In the rows, zero is written as 128.
runs of hidden systems:
seq 1, k_720 (9 x 18):
[[130 136 155 116 134 102 153 127  89 110 100 128 111  95 140 180 107 110]
 [ 88 135  98 105 139 120 175  79 160 113 150 109 128 129 135 146 124 117]
 [144 149 109 141  70 156 122 112 162 109 116  91 161 106 117 117 135 154]
 [114 154 143 183 116 138 106 150 159 171 109 146 122 116 162 112 154 117]
 [121 104 154 165 125  92 119 145 137 132 145 169 127 158  86 136 115  69]
 [136 108  67 132 167 134 128 139  80  88 116 121 134 166 115 137 117 104]
 [132 107  85 108 164 149  98 127 108 152 161 103 136 112 114 129 150 196]
 [145 138 184 111 116 114 115 137 104 152 109 128 114  59 134 165 135 166]
 [ 87 148 160 109 134  90 181  94 152 118 121 145 100 111 154 168 110  76]]
seq 2, k_8 (9 x 18):
[[106 140 156 115 136 126 132  89 131 149  62 120 129  97 146 159 136 104]
 [132 107 146 122 121 140 116 134 190 102  99 134 163 109 122 167 121  79]
 [138 127  99 174 139 143 142 185 158 104 118 135 152 130 163 152 141 104]
 [125 108 109 179 142 102 152 162 138 153 168 137 151 138 108 151 165 147]
 [145 128 122 135 140  70 138 143  77 109 148 143  96 130  74 131 147 143]
 [104 147  88 100 145 109 126  83  96 100 152 113  83 111 111 139 108 131]
 [132 134 114 108 101 171 105  94  92 123 125  81 144  99 133 146  86 155]
 [124 145 165 135 110 151 132 108 110 173  62 108 151  99 162 146 134 135]
 [121 113 179 127 125 110 130 120 189 137  79 151 154 116 113 155 146  76]]
seq 3, k_662 (9 x 18):
[[110 139 122 150 111 136 142 106 116 121 106 106 141 114 144 172 100  97]
 [115 125 105 167 103 134 142 106 157 136 121 108 173 136 105 142 142 120]
 [140 130 116 162 129 115 117 152 163 128 103 136 143 115 108 132 181 129]
 [121 119 129 149 156 109  95 163 146 124 140 163 105 114 123 148 134  95]
 [132 107 106 146 144 127 118 155  86 110 162 133 124 144 120 151  94 112]
 [120 118  82 127 155 128 144 110  80 137 141 100 139 139 115 142 137 160]
 [126 131 130 103 133 114 126  93 124 140 115 106 128  84 101 154 155 164]
 [121 149 156 122 109 123 126 114 140 114  91 123 118  80 142 170 114 100]
 [109 133 124 168  94 145 135 116 154 119 122 120 155 140 140 148  95  78]]
seq 4, k_699 (9 x 18):
[[ 97 142 119 135 104 157 155  89 117 113 116 115 137 172 163 116  66  71]
 [141 116 121 151  94 151 154 111 159 151  94 107 198 176 105  86 167 141]
 [160 130 172 113 139 115 102 167 174 144  92 168 116 108 120  94 194 145]
 [105 114 153  96 173 105  96 150 149 114 182 184  69 128 131 131  93  81]
 [125 100  89 132 140 147 144 140  61 101 172 119 139 194 134 119  57 107]
 [145 126  96 130 131 159 165 112  78 170 108  81 171 156 137  91 171 211]
 [146 156 195  74 104 114 120 106 147 158 112 127 104  56 121 119 170 195]
 [ 97 163 170  88 108 121 111  98 159  82 130 157  67  93 159 144  59  55]
 [ 97 116  87 172  99 164 144 102 147 102 134 112 175 207 135 110  65  51]]
seq 5, k_699 (9 x 18):
[[ 78 134  87 128 157 138 114  70  70 142 124  95 111  99 145 191  83 113]
 [133 115 119 138  83 155 147  84 114 124  89  62 206 105 105 186 111 140]
 [135 149 140 142 114 139 149 131 194 126  46 113 164  75 160 166 185 125]
 [111 126 148 153 120  97 124 155 238 109 159 166 125  92 121 173 143  77]
 [134 124  94 199 134 102 138 197 126  78 161 162 116 163 126 147 110  66]
 [118 115  50 190 173 104 144 148  80 154 162 121 136 173  97 119 175 159]
 [159 129 122 118 142  96  97 134  56 149 134 110 105  81  71 139 169 213]
 [104 153 134  79 154 125  89  81  83 127 113 114  68  49 149 180  95 137]
 [ 95 125 120 122  87 165 132  62 129 106 123  76 166 108 137 190  47  87]]
seq 6, k_880 (9 x 18):
[[150 159 103 159  71 150 146 127 129 109 119  95 151 131 130 101 136 158]
 [113 155 127 163 129 104 126 113 155 158  90 141 116 128 116 102 190 124]
 [125 110 148 153 133 104  79 148 150 120 137 170 111 134  87 133 118  72]
 [116 103  92 132 168 158 105 139  84 119 132 129 128 159 149 142  86  94]
 [133  90 104 109 158 147 141 123 101 162 154  98 169 139 115 139 140 186]
 [161 132 164  97 129 103 146 139 111 125  95 122 128  75 117 158 165 174]
 [ 99 154 162  98 117 103 155 102 171 101 135 145  91  89 152 160 105  90]
 [121 153  99 149  69 165 136 119 157  84 163 107 138 143 149 112  74 108]
 [129 152  82 186 109 156 136 125 124 162 101 105 158 161 140  77 175 157]]
seq 7, k_720 (9 x 18):
[[153 127 152  95 112 143  84 135 151 102 119 148 114 138 113  77 118 115]
 [131 118 148 118 138 166 111 152 107 138 137 145 123 156 174 102  86 115]
 [138  91 156 112 141 127 164 138 104 154 147 133 158 169 122 118 124 148]
 [160 127 135  88 150 112 160 142 115 103  94 133 125 135 121 109 166 151]
 [128 148 134  80 136 127 115 124 149 104 151 143  80 113 142  96 123 139]
 [130 147 162 116  80 151 132 117 107 128 152 120 118 128 154 109  71 133]
 [116 135 149 139 115 134 175 107 114 169 107 123 152 167 149 102 134 131]
 [144 117 138 111 133 114 128 120 158 122  94 145 139 156  86  88 171 121]
 [148 125 120 102 146 151  74 155 140  91 120 151 100 131 137  97 115 106]]
seq 8, k_300 (9 x 18):
[[114 148 160 139 107  99 124 111  81 136 138 135  89 104 121 150  93 115]
 [115 123 119 129 116 124 140  80  92 120  98 106 144 147 100 144 104  97]
 [131 111  88 126 129 159  93 105 159 124 101 102 172 124  96 131 148 131]
 [128 123 139 136 140 155  85 155 179 146 115 140 136  86 155 147 147 127]
 [115 118 171 143 138 107 164 161 148 139 144 160 128 125 159 166 116  88]
 [135 116 104 148 137  97 192 148 112  93 143 133 142 174 109 136 131 110]
 [135 142  56 136 145 121 122 127 114 107 145 112 115 131 102 103 168 172]
 [123 158 137 128 120 120  78 121 109 152 142 128  80  70 126 128 135 164]
 [109 141 186 122 103 110 130  94  95 141 108 133 107 106 134 162  78  89]]
seq 9, k_616 (9 x 18):
[[137 155 146 118  94 139 114 142 142  96 146 131 101  93 154 129  94 125]
 [ 94 152 124 166 100 136 154 103 122 149 144 115 129 136 156 136 100 110]
 [130 129 116 159 109 112 142 103 119 138  96 117 154 156  83 113 157 123]
 [135 129 116 120 166 111  92 139 141 122  99 154 100 125 106 107 173 121]
 [123 103 135 112 154 144  75 150 138 127 167 151 112 120 131 139  93 110]
 [130 107 130 138 132 150 155 147  79 137 144 116 157 147 158 156  85 129]
 [132 122 122 116 135 116 190 111 120 137 108 102 166 130 118 146 165 162]
 [151 151 140  94 111 113 124 124 168  90 110 130 110  89 109 116 159 147]
 [106 164 130 138 104 144 100 128 157 115 153 140  86 100 166 120  92 101]]
seq 10, k_300 (9 x 18):
[[ 87 155  97 152 140  77 167 105 204 108 134 147 107 123 117 145 175  83]
 [136 141  94 193 101  97  88 166 136  87 173 150  98 125  84 130 118  98]
 [ 94 138  83 183 172 114  95 126  58 165 121 134  91 134 133 145 133 110]
 [119  88 147 124 151  85 108  97  87 167 132 122 138 109  51 181 136 137]
 [150 117 116  85 145 127 119 116 113  69  64 106 139  83 110 190 125 110]
 [ 96 122  84 120 130 167 131 103 186 102 156  93 155  93 158 186 100 115]
 [134 143 129 210  77 146 150 167 153 152 132 110 179 103 158 166 138 141]
 [102 155 141 176 134  72 186 124 163 158  94 154 123 137 130 133 197 103]
 [132 130 116 140 129  63 117 138 164  71 154 168  90 145  53 115 145  83]]
seq 11, k_8 (9 x 18):
[[133  92 104  89 186 120 124 135 125  94 130 150 121 170 103 111 135 104]
 [137 119  85  86 165 164 113 144 127 110 167 115 122 120 155 117 126 174]
 [139 139 168 115 105 141 139 141  98 165 161 118 123  96 161 127 115 192]
 [123 156 200 111  85  91 182  95 120 138 110 136 112 124 128 121 118 120]
 [122 151 117 113  91 128 146  84 187  74  99 122 133 146 112 103 123  81]
 [129 142  71 174 108 184  79 143 172 119 122 114 148 138 145  95 136 119]
 [122 108 142 193 144 136  84 168 105 208 144 153 137 146 131 116 147 136]
 [124  85 171 106 183  72 143 135  84 149 134 175 109 170  86 132 132  97]
 [132 107  86  39 185 127 151 109 128  52 142 126 109 147 119 124 116 121]]
seq 12, k_880 (9 x 18):
[[149 112  92 175 141 136 135 178  94 129 128 117 160 134 130 155 145 147]
 [112 120 116 137 170  81 162 125 107 147 133 133 119 114 108 169 169 143]
 [132 130 122 114 121  96 120 127 121  84 157 126 100  85  95 171 108 123]
 [102 162  89 129 115 154 121  95 117 114 134  94 111  96 162 148  96 131]
 [117 139 118 163  80 148 128  95 151 163 129  92 171 113 114 133 141 158]
 [136 137 142 167 113 110 126 134 153 129  57 133 149 114 107 144 171  99]
 [103 109 111 142 166 112 114 140 183 109 131 161 125 139 120 152 132  57]
 [136 100  76 154 152 160 109 177 115 109 175 127 144 146 141 142 102 127]
 [128 123 105 149 157 123 156 140  67 172 141 107 140 126 139 149 157 188]]
seq 13, k_363 (9 x 18):
[[114 167 127 168 123 100  99 156 134 159 196 155  63  90 139 114 146 159]
 [105 130 155 150 120  72 133 108  49 151 180 147  84 141  88 142  83 115]
 [106 123  76 106 158 114 146  59  58 107  92  95 126 153  90 147 116 108]
 [131 107  85  99 157 180  67  93 138 144  68  84 169  94 112 145 159 158]
 [143 118 187 152 125 167  76 174 148 178  79 143 154  79 175 161 133 122]
 [114 109 187 160 117 102 191 166 171 124 137 165 155 142 157 181 100  55]
 [143 127  64 142 110 104 194 144 174  30 161 117 150 159  99 140 132 103]
 [140 170  40 146 131 130  99 144 153 102 169 113  94 100 118  85 187 197]
 [118 149 171 148 128  99  67 140  75 204 179 156  60  85 116 115 131 179]]
seq 14, k_363 (9 x 18):
[[129  93 185  50 148 135 162 121 157 106 131 139 144 120 148 165  90 102]
 [145 144 103 114  85 181 165 134 148  69 136  89 160 131 177 127  83 135]
 [122 171 114 172  76 145 156 120 180 163 145 108 147 124 154  84 172 180]
 [139 158 193 156  75  74 111 130 140 151 130 170  88 128  78  80 152 123]
 [ 98 134 127 104 159  95 108 100 114  95 136 173  62 170 109  98  94  49]
 [118  80  51 102 179 180  93 112  98 122 163 104 151 184 114 106  98 135]
 [165 109 121 134 160 167 120 161  68 186  85 101 168 127 150 112 180 210]
 [140 115 241  78 142  94 167 135 137 169  80 158 130  86 143 162 158 138]
 [131 130 171  66  93 132 165 113 170  37 129 133 121 114 152 164  47  58]]
seq 15, k_616 (9 x 18):
[[142  98 116 171 164 107 138 176 156 113  69 149 171 134 109 174 179  79]
 [140  94  83 130 177 114 119 185 190  75 163 154 136 117 110 169 155 109]
 [151 123  81 154 123 138 128 192 114  84 207 119 125 107 139 162 100 157]
 [122 150 108 171 107  97 178 127  66 148 173  98 126  97 128 176 126 186]
 [130 158 136 128 100  69 148  77  92 113  94 105 110  81  69 166 149 144]
 [112 165 107 115 126 127  72  84 139  89  68 119  86  73 118 149 127  87]
 [103 123 108 176 119 183  48 124 161 148 107 119 153 108 147 155  99  79]
 [134  94 137 211 130 136 134 181 131 168 100 141 194 158 130 161 146  95]
 [142  85 118 137 184  71 177 177 159 104 130 162 153 151  89 162 188 109]]
seq 16, k_662 (9 x 18):
[[132  95 155  54 141 157  93  96 167 147 140 145 137 175  98  47 130 139]
 [181 120 184  67 137 173 116 177 109 130  92 144 130 126 179  87 125 163]
 [ 96 121 183  83 150 143 176 118 146 164 166 151 119 157 196 110  92 118]
 [162 131 153  90  79 132 199 134 134  86 166 118 149 161 129  89 102 162]
 [124 180 101  99 127 143 157 109 156 110 116 124  93 139 174  53 163 158]
 [130 156 177 111  83 134  77 120 154 150 161 150  85 113 124  65 112 145]
 [145 150 181 134 105 125 134 146  67 135  96 154  98 165 153  79  97 102]
 [111  96 134  90 153 134 141  91 128 139 131 143 139 206 106  78 114  99]
 [178 100 133  65 141 168 111 143 135 112 105 116 160 139 120  88 149 176]]

runs to name:
seq 17 (2 x 18):
[[156 130 191 117 125 119  95 172  61 119 119 159  86 102 144 145  77 109]
 [ 76 116 115 110 158 131 200  83 123 131 150 114 141 157 170 168  88  93]]
	k_363
seq 18 (2 x 18):
[[108 133 120 151 125 126  98 113 103 164 156 122 113 110 119 138 119 143]
 [118 124 148 139 124 112 131 103  95 150  97 120 137 113 110 164 126 117]]
	k_720
seq 19 (2 x 18):
[[126 125  90 105 177 108 197 161 169  94 178 134 123 119 157 154 166 158]
 [153 148 111 118  68 122 138 133 135  79 207 102 117  97 103 125  99 180]]
	k_616
seq 20 (2 x 18):
[[110 149 150  88 163  94 201 109 100 133 119 145  88 148 164 113 139 129]
 [152 129 122  94  83 117 143 105 122  78 176 114 125 150  74  94 100 150]]
	k_300
seq 21 (2 x 18):
[[167 146 164 128  77 163  78 115  42 145  60  97 134 106 118 108 103 158]
 [ 80 113 179 123 153 128 150  70 135 203  61 138 152 155 146 137 139  77]]
	k_662
seq 22 (2 x 18):
[[113 152 137 124 135  69 170  83  78 148 105 106 107  67 105 194 157 163]
 [122 155 123 109  74  98 142  65 150  59 101  94 121  80  80 175 106  97]]
	k_300
seq 23 (2 x 18):
[[119 124 131 102 126 147 145  95 157 125  94 101 161 102 139 165 131 125]
 [131 132 131 141  97 144 141 138 196 107 126 120 163 112 141 146 130 114]]
	k_300
seq 24 (2 x 18):
[[ 79 125 147  74 153 138 114  63 126 170 156 131  99 134 138 111  97 125]
 [150 115 159 100  95 175 112 111  91 132  86 110 160 157 134  93  84 126]]
	k_616
seq 25 (2 x 18):
[[ 99 164  95 117 169 108 165  95  63 107  83 110  87 101 168 177 118 114]
 [108 122  81 125  89 144 130  63 164 107 150  70 176 106  82 162 116 143]]
	k_699
seq 26 (2 x 18):
[[127 117 140 141 134 117  88 136 134 167 153 144 120 118  97 114 150 152]
 [132 124 158 127 145 105 124 141  74 128 115 152  98 134 127 137 108 102]]
	k_363
seq 27 (2 x 18):
[[112 127  98 150 161 175 111 119  65 154  62 118 141 176 173 107 111  93]
 [132  56 137 101 168 125 125 120 155 175 149 128 186 161  65 126 167 155]]
	k_880
seq 28 (2 x 18):
[[179 127 178  55 118  85 126 135 112  85 115 141  99  91  71 121 146 163]
 [ 96 165 126  70 143 158 111  95 124  99 137 129  65  96 198 126  68 106]]
	k_363
seq 29 (2 x 18):
[[147  93 138 141 143 116 128 158 104 151 148 130 154 131 100 153 139 153]
 [136 130 124 114 165  94 149 141  99 110 106 136 107 107 126 156 153 135]]
	k_720
seq 30 (2 x 18):
[[ 97 117 132 149 129 141  97 126 158 155 161 134 134 111 133 156 107 106]
 [135 109 132 162 115 125 151 142 113 126 115 117 170 133 120 173 116 108]]
	k_720
seq 31 (2 x 18):
[[138 150 154 144  83 161  94 144  63 137 155 116 107  96 166 140  53 143]
 [ 95 128 155 135 121 135 181  68  85 191  82 102 166 157 146 137 121 122]]
	k_300
seq 32 (2 x 18):
[[110  70 146 132 178 150 139 181 151 140 169 155 163 137 175 194  83  85]
 [150 103  99 130 137 132 222 168  85  98 167 100 175 157 152 164 112 163]]
	k_880
seq 33 (2 x 18):
[[148 103 199 109 120 103 111 113  31 164 104 127 127 116  84 156  95 138]
 [115 111 144  33 154 129 152  55 123  91  81 108 132 121 116 157 101  99]]
	k_880
seq 34 (2 x 18):
[[161  85 170  49 188 129 143 172  98 141 158 156 117 144 145 106 131 174]
 [129 136 135  42 149 144 167 119  97  99 184 122  89 129 177 108  81 167]]
	k_699
